In the rows, 128 means zero.
Each path below is one point turned by a fixed rotation once a step. After each direction that follows a path, write how fast that rotation turns it, in degrees each step (0 if it stays still).
Each turn is a multiple of 5 degrees from 10 to 175, or 0.
Each row of a path follows its step; steps can be skipped.

step 0: [126 136 124 129 127 131 129 128 121 132 123 140 135 135 118 130 114 124
 133 132 129 134 128 122 121 120 121 125 130 127 127 128 125 134]
step 1: [129 130 122 127 130 129 126 134 121 131 122 134 130 133 126 126 128 129
 135 122 129 136 129 127 139 128 115 142 126 131 128 120 121 123]
step 2: [133 128 128 121 131 140 127 125 130 128 126 129 142 127 130 127 135 122
 123 118 136 128 122 120 129 133 121 127 121 130 126 126 126 122]
step 3: [128 129 133 114 135 131 130 128 125 131 125 119 131 137 131 128 136 123
 131 115 124 116 135 134 126 128 127 124 127 130 131 127 131 128]
step 4: [131 123 132 133 131 131 125 132 133 135 136 124 122 124 131 129 135 119
 137 124 129 117 133 122 124 126 132 124 126 133 130 122 124 141]
step 5: [127 139 121 134 121 119 122 124 137 128 128 124 124 127 133 131 125 127
 137 118 130 130 137 124 124 132 136 127 130 130 134 131 131 133]
step 6: [118 133 124 133 128 121 126 126 124 132 124 129 128 124 131 128 123 124
 120 126 133 138 135 125 121 124 124 130 129 128 117 128 132 142]
step 7: [122 127 115 129 134 120 131 130 121 130 122 127 125 124 120 131 133 134
 127 126 120 137 127 119 124 136 123 130 130 130 123 120 128 123]
step 8: [125 124 129 128 133 126 126 137 129 123 117 123 128 122 128 124 128 130
 118 122 131 129 115 127 124 134 127 129 114 134 126 128 125 121]
step 9: [129 133 131 118 129 131 127 132 125 120 128 127 132 120 120 129 135 137
 126 123 122 116 128 133 128 128 133 122 123 137 121 134 133 127]
Directions:
[124 130 126 129 127 127 130 132 129 131 128 127 131 131 124 128 128 129
 127 130 131 132 127 127 130 128 130 128 128 129 127 127 127 127]
55

step 0: [124 137 119 124 128 132 119 128 115 127 128 133 129 131 135 118 121 134
 124 128 124 126 129 130 132 132 120 130 130 132 124 128 127 126]
step 1: [120 130 126 128 135 136 128 126 132 132 122 121 128 124 135 136 130 122
 130 134 129 123 132 119 119 123 126 130 132 116 128 126 125 133]
step 2: [116 130 131 125 124 134 131 135 123 119 135 130 128 131 127 117 124 123
 126 130 124 129 132 131 129 116 127 127 126 138 134 129 130 130]
step 3: [126 131 123 121 130 138 124 123 133 122 121 122 122 125 134 133 134 128
 139 123 127 124 131 132 134 130 128 131 127 126 121 127 130 116]
step 4: [126 132 121 129 132 129 126 123 122 124 130 137 133 135 132 126 128 127
 130 126 133 132 131 130 124 122 113 124 127 125 140 129 119 132]
step 5: [120 125 137 128 129 138 124 128 129 140 121 123 126 126 130 132 120 125
 134 128 129 120 131 133 127 119 127 122 131 134 124 124 132 125]
step 6: [133 127 121 119 116 139 136 126 122 123 124 126 130 133 127 125 135 126
 123 130 125 128 128 124 133 121 123 125 121 130 133 129 122 127]
step 7: [126 136 128 127 124 127 127 130 123 130 123 134 131 131 134 126 123 130
 140 123 124 128 134 132 127 126 125 129 142 120 119 121 131 123]
step 8: [124 132 121 133 132 136 132 121 123 135 132 119 126 135 128 129 134 123
 129 130 132 128 125 123 118 120 128 122 132 133 131 134 119 128]
step 9: [116 127 126 122 116 131 123 127 133 128 126 133 129 132 129 127 123 129
 125 130 119 120 127 134 128 122 122 135 134 134 129 127 138 125]
Directions:
[128 126 127 125 125 126 127 129 124 125 128 127 127 126 128 129 131 129
 126 128 129 123 128 128 131 129 128 129 128 129 129 127 129 124]
110

step 0: [130 133 127 119 141 122 130 129 119 116 123 116 126 132 124 134 129 132
 126 126 125 127 132 131 122 133 121 125 129 130 123 139 132 132]
step 1: [126 130 127 130 134 124 137 128 138 134 130 133 142 127 130 130 132 127
 124 119 132 120 133 134 120 126 128 138 122 140 131 125 121 129]
step 2: [131 128 122 123 136 126 136 132 127 131 133 142 118 123 133 132 122 127
 129 131 132 133 126 120 129 135 130 138 131 116 135 124 133 126]
step 3: [125 127 127 124 113 127 126 128 126 126 135 123 123 130 128 130 135 120
 123 130 139 125 129 129 127 136 129 119 140 131 129 121 134 140]
step 4: [131 133 125 125 131 125 123 125 141 135 122 127 129 131 123 126 124 128
 132 134 123 124 127 127 117 124 129 117 137 127 115 122 124 119]
step 5: [135 129 141 128 122 128 129 124 133 122 128 128 133 131 117 134 131 139
 130 129 128 143 122 132 128 126 131 138 128 122 131 129 121 130]
step 6: [135 124 124 125 130 136 139 120 123 125 126 130 127 116 131 120 130 125
 131 128 129 129 135 132 126 122 125 123 125 122 124 141 129 141]
step 7: [125 128 123 136 121 126 113 123 125 131 121 139 129 119 136 132 134 124
 131 130 132 125 132 123 128 127 126 135 121 137 123 121 122 127]
step 8: [129 122 126 119 129 121 123 127 127 126 130 128 124 132 129 115 123 132
 123 132 124 137 134 117 143 124 137 127 132 130 133 124 130 121]
step 9: [134 125 135 132 118 121 127 144 123 125 128 115 133 134 128 134 123 125
 125 129 127 120 135 127 130 128 125 124 130 126 123 137 125 132]
Directions:
[126 126 130 129 130 129 127 128 127 126 127 130 125 131 125 127 126 127
 126 129 129 128 128 128 130 127 129 131 132 126 130 130 127 131]
120
[127 131 126 129 128 129 125 127 129 126 125 126 126 130 131 127 129 130
 126 129 131 128 126 125 130 127 126 126 131 131 128 127 129 127]
85

step 0: [142 124 132 128 126 133 136 125 128 127 131 134 133 126 126 132 110 136
 130 127 120 131 143 129 133 130 133 124 127 122 129 120 127 120]
step 1: [141 119 133 117 132 125 134 130 129 135 135 132 134 129 118 135 114 131
 122 132 128 125 119 128 126 133 132 136 128 130 131 122 124 133]
step 2: [133 123 126 125 127 119 137 124 123 137 128 140 127 129 124 122 128 134
 124 131 133 141 124 136 123 129 116 127 126 123 134 117 124 135]
step 3: [140 128 126 129 136 128 128 129 115 125 136 126 117 133 120 124 124 130
 132 124 129 136 128 129 124 123 123 118 125 132 137 115 125 119]
step 4: [139 125 135 133 122 127 131 120 121 121 129 126 130 135 123 128 111 132
 122 124 129 130 134 124 131 123 129 134 116 121 126 120 122 119]
step 5: [136 115 127 127 137 124 134 126 129 125 131 132 124 125 129 129 113 125
 120 132 125 117 122 133 128 132 125 136 117 123 138 123 126 132]
step 6: [135 116 132 135 133 121 128 122 131 138 136 130 130 135 130 123 135 127
 119 127 128 134 125 137 119 125 124 129 120 127 136 115 129 135]
step 7: [134 129 134 139 134 123 135 121 114 124 136 132 126 127 125 134 131 129
 126 125 119 136 129 126 127 122 123 114 120 128 139 125 128 125]
step 8: [136 120 129 135 131 125 121 119 119 118 130 126 132 133 118 136 122 122
 128 127 127 134 120 121 130 121 135 135 119 121 131 130 120 125]
step 9: [130 112 124 136 132 125 126 121 135 125 123 135 125 119 130 130 119 125
 128 132 128 129 131 126 128 130 128 129 119 109 134 122 129 134]
Directions:
[129 128 124 127 128 130 126 128 127 129 129 127 130 128 129 124 130 131
 127 127 125 127 131 126 127 124 127 125 129 128 129 125 131 129]
100
[132 128 125 127 125 129 127 128 128 124 129 127 127 127 129 129 126 127
 131 125 128 130 130 129 129 125 129 128 126 127 127 132 128 127]
85

step 0: [129 124 131 139 132 128 126 130 131 131 129 132 131 133 139 123 127 128
 132 132 131 124 127 131 130 124 120 133 120 124 120 122 137 130]
step 1: [129 134 125 124 127 130 120 123 125 130 126 123 121 126 135 127 127 127
 127 134 121 122 133 127 132 133 136 135 128 114 128 133 131 136]
step 2: [134 125 123 127 124 129 129 132 133 127 134 136 130 133 132 121 133 144
 133 119 132 123 125 124 124 131 127 131 134 123 132 130 130 128]
step 3: [127 126 134 125 125 121 126 126 128 125 126 126 124 131 134 125 122 128
 128 118 131 129 138 132 123 124 133 133 127 135 118 131 135 136]
step 4: [124 128 114 114 128 133 130 123 126 131 130 137 133 130 128 132 130 126
 129 122 128 125 134 129 130 131 130 126 118 127 129 133 123 131]
step 5: [127 124 136 127 126 125 128 123 135 133 132 125 130 125 131 128 122 141
 133 128 136 125 129 128 132 134 127 127 123 137 127 120 118 128]
step 6: [129 122 133 120 126 133 134 122 120 134 123 123 130 131 123 129 127 130
 125 128 122 137 128 126 132 127 130 136 123 124 117 126 134 125]
step 7: [123 126 125 128 119 123 136 121 130 135 125 128 124 127 126 129 142 130
 122 130 132 116 125 129 129 132 127 121 130 124 126 129 126 125]
step 8: [133 133 136 124 126 125 128 126 128 132 123 125 130 132 125 125 132 133
 137 129 124 129 135 132 130 117 120 126 137 131 128 118 128 133]
step 9: [134 123 121 126 123 128 130 127 124 132 118 135 123 124 122 126 121 118
 130 127 123 123 127 123 133 134 129 125 133 133 126 127 136 130]
Directions:
[132 131 126 125 125 126 127 131 127 126 126 130 126 128 128 128 127 130
 128 129 128 124 126 128 125 125 129 127 131 127 127 127 130 130]
55

step 0: [130 128 125 133 133 128 121 140 132 133 119 135 127 129 129 129 134 127
 118 132 125 118 126 128 126 135 122 135 122 130 121 124 135 132]
step 1: [126 131 131 122 130 126 119 122 128 134 119 121 134 137 127 131 131 122
 126 124 131 132 133 134 134 127 128 128 122 142 130 127 135 122]
step 2: [128 128 132 131 118 127 120 126 125 122 127 121 121 130 140 126 122 123
 128 123 132 136 120 125 131 131 139 134 136 129 131 129 132 128]
step 3: [134 136 127 123 122 132 131 130 135 123 122 133 118 126 132 121 131 129
 133 122 124 121 130 132 126 125 126 135 132 121 122 140 128 124]
step 4: [125 120 130 123 136 132 139 128 136 132 118 131 133 127 123 135 128 132
 127 121 125 119 119 128 128 131 136 125 128 130 124 130 134 120]
step 5: [135 124 140 139 131 130 124 124 137 128 127 131 128 130 125 131 128 130
 126 126 125 138 119 121 125 131 117 131 122 135 130 122 133 126]
step 6: [138 132 123 126 125 117 119 118 120 125 124 123 125 125 120 121 118 132
 128 125 130 128 128 126 127 129 122 128 127 132 133 133 128 120]
step 7: [125 133 130 132 127 117 126 133 126 122 119 132 123 129 131 129 121 133
 122 136 125 121 128 128 130 138 141 131 127 125 123 134 126 131]
step 8: [125 136 131 130 136 129 131 137 138 128 116 126 125 137 125 126 136 118
 125 129 131 129 130 137 118 127 128 128 124 129 126 129 128 124]
step 9: [133 130 132 122 127 131 128 126 128 132 129 119 134 129 131 134 130 123
 118 122 129 137 127 121 125 128 137 123 130 128 132 124 136 113]
Directions:
[128 125 125 128 127 127 131 128 130 131 128 130 128 130 128 125 129 129
 129 129 129 127 130 130 126 134 130 130 126 127 125 128 127 128]
95
[127 128 126 133 132 130 128 131 130 131 127 125 128 128 129 130 129 130
 127 127 126 126 128 130 128 126 128 127 127 127 128 130 128 127]
90
[127 129 131 126 127 123 125 128 132 130 125 127 124 128 127 129 128 129
 127 125 127 128 128 126 126 129 128 128 130 129 127 128 129 126]
0
